In the rows, 128 means zero.
One turn moves each row of this set onto another row. After a few examples, where does it send each row asked below?
Z_151: [143 101 148 137 116 131 109  80 168 113 131 155 130 146 129 124 128 144
 125 111 111 135 115 149 108 109 167 158 140 147 128 158 139]
Z_457: [ 88 181 125 120 111 115 138 152 127 122 140 113 148 124 139 104  90 143
 102 146 102 109 100 116 135 137 133 132 148  98 102 105  94]
Z_510: [150  94 150 136 150 114  98 115 131 139 144 138 125 146 153  83 124 134
 109 156 120 147 146 162 129 110 151 116 114 138 126 166 160]
Z_988: [114  71 126 125 108 121 112 116 144 134 133 119 106 130 150 124 170 119
 159 149 133 103  99 134 117 116 157 114 121 148 118 152 169]
Z_58: [ 90 186 128 121 107 106 140 157 123 119 140 116 156 129 137 113  93 145
 115 137  89 101 101 114 141 139 141 138 142  98 101 113 102]
Z_550: [ 93 188 126 113 106 108 142 157 114 117 145 116 158 135 132 123 104 142
 131 138  85 106  98 112 142 141 134 132 144 100 103 114  99]
Z_338: [110 180 118 115 114 116 148 145 126 115 146 122 149 116 125 124  95 138
 123 144  85 111  89 106 140 139 128 119 139 108 110 118  81]
Z_933: [123  82 169 116 153 133 110 115 147 137 120 150 127 158 125 112 118 143
 137 141 133 118 143 127 116 110 187 135 120 135 135 164 182]
Z_914: [109 185 121 104 119 125 148 147 119 115 138 128 154 128 132 127 104 130
 124 147  90 104 100 101 151 139 128 131 143 104 106 112  87]
Z_578: [136  92 167 162 141 118 124 129 149 129 132 155 145 144 143 134 152 113
 170 127 142 106 109 138 130 125 184 116  99 138 126 166 146]
Z_140: [104 188 120  98 129 122 145 144 125 119 136 127 154 128 131 114  94 131
 119 149  92 102 105 100 146 136 138 135 147 105 111  98 101]
Z_507: [123  76 144 120 139  97 148 119 105 135 112 121 149 161 158 108 123 125
  89 140 142 118 131 160 100 119 152 154 134 138 117 157 153]
Z_883: [109  68 124 142 109 123 105 117 149 136 129 120  98 124 155 114 151 124
 135 139 139  97 113 143 121 113 148 126 119 150 115 158 165]
Z_350: [103 182 122 120 122 112 149 145 137 122 140 122 149 110 133 104  81 141
 108 146  89 106  92 104 136 135 142 125 140 106 112 106  94]
Z_814: [131  99 146 157 140 128 109 102 133 127 138 132 128 131 161 119 139 130
 127 107 116 137 122 142 103 152 127 150 113 167 152 150 145]
Z_238: [113  74 124 119 107 123 101 106 160 134 129 129 102 134 141 111 151 126
 144 146 138 101 112 141 118  99 166 124 131 143 116 152 175]
Z_526: [165  98 155 118 132 115 107 110 138 128 148 146 133 158 133 110 151 137
 136 164 111 152 122 159 128  97 170 102 122 130 117 171 152]
Z_640: [127 102 152 131 144 130 101 112 155 131 136 168 137 159 120 129 134 126
 173 117 139 113 138 149 132 107 177 125 114 143 130 165 153]
Z_204: [107  69 147 124 151 127 118 142 134 119 120 127 132 131 131 139 135 108
 150 160 162 121 113 149 116 107 159 106 117 100 132 172 168]
Z_657: [102  68 142 131 151 130 113 142 133 120 120 124 126 128 133 131 124 107
 137 150 163 121 124 153 120 106 146 113 115 103 130 174 165]
Z_389: [129  67 174 161 139 131 126 134 131 132 122 133 123 140 149 125 120 131
 121 130 137 113 130 130 130 127 164 136  99 138 120 189 153]
Z_599: [162  88 164 151 140 108 122 129 127 135 144 128 136 138 164 102 153 125
 123 167 116 143 111 152 127 125 161 102 102 133 121 168 150]
Z_748: [ 86 190 125 105 113 106 138 153 124 121 142 120 159 135 131 114  98 147
 127 139  86 104 103 112 137 136 144 135 149  99 108 105 110]
Z_891: [ 95 182 127 116 105 114 143 156 116 117 145 110 151 126 137 122 108 139
 125 152  96 115  89 113 135 145 128 119 146  98 103 111  86]
Z_547: [148 105 163 138 134 117 130 101 156 119 129 136 146 138 152 125 166 129
 150 136 112 134  82 127  90 141 179 134 123 147 144 134 156]
Z_419: [ 91 189 121  96 112 119 134 143 126 121 143 120 150 132 124 110 100 146
 124 153  97 115  99 114 131 132 139 124 157  97 109 101 101]
Z_523: [ 86 171 123 121 115 117 143 159 132 125 138 112 157 111 139 118  84 136
 113 146  98  96  91  95 137 132 136 133 139 102 111 115  93]
Z_496: [104 187 116  97 126 116 139 140 128 120 145 125 151 121 122 111  88 141
 126 150  84 112  97 105 133 137 132 120 145 110 121 103  97]
Z_590: [ 94 175 120 104 107 122 141 155 127 119 145 115 158 123 125 135  98 136
 136 149  91 105  88  95 137 133 133 123 146 102 113 122  86]
Z_798: [106  69 144 121 149 130 113 134 141 118 121 133 130 134 123 132 122 112
 140 155 163 120 122 154 119  94 159 114 124  98 127 172 167]
Z_993: [ 85 178 116  95 121 122 131 150 131 128 142 118 156 124 122 113  83 142
 125 148  94 103 102  97 131 127 134 130 152 105 120 108 103]
Z_586: [134  80 170 119 141 133 121 128 118 127 133 138 131 158 130 150 153 130
 170 144 127 127 121 124 122 132 166 116 109 141 133 183 159]
Z_443: [107 182 124 115 122 121 151 149 127 117 134 127 153 120 137 115  92 131
 107 148  94  98 101 101 149 135 139 137 143 101 104 105  91]
Z_124: [137  75 148 117 125  95 161 123  95 122 118 120 156 164 154 141 155 118
 120 148 136 125 106 153 101 122 155 139 131 134 112 167 139]
Z_792: [130  85 138  84 133 101 143 103 106 126 117 134 153 178 135 127 136 130
 122 145 134 128 128 161  97 105 158 144 148 134 119 158 153]
Z_960: [120  96 155 161 160 122 105 127 148 142 131 153 136 141 147 107 123 118
 148 116 149 105 139 145 132 129 166 131  97 148 137 155 160]

Z_578 moves to Z_640
Z_586 moves to Z_933
Z_523 moves to Z_590
Now find these:
Z_457 moves to Z_891
Z_547 moves to Z_151
Z_988 moves to Z_238
Z_204 moves to Z_798
Z_496 moves to Z_350
Z_507 moves to Z_124
Z_748 moves to Z_58
Z_914 moves to Z_140
Z_599 moves to Z_526

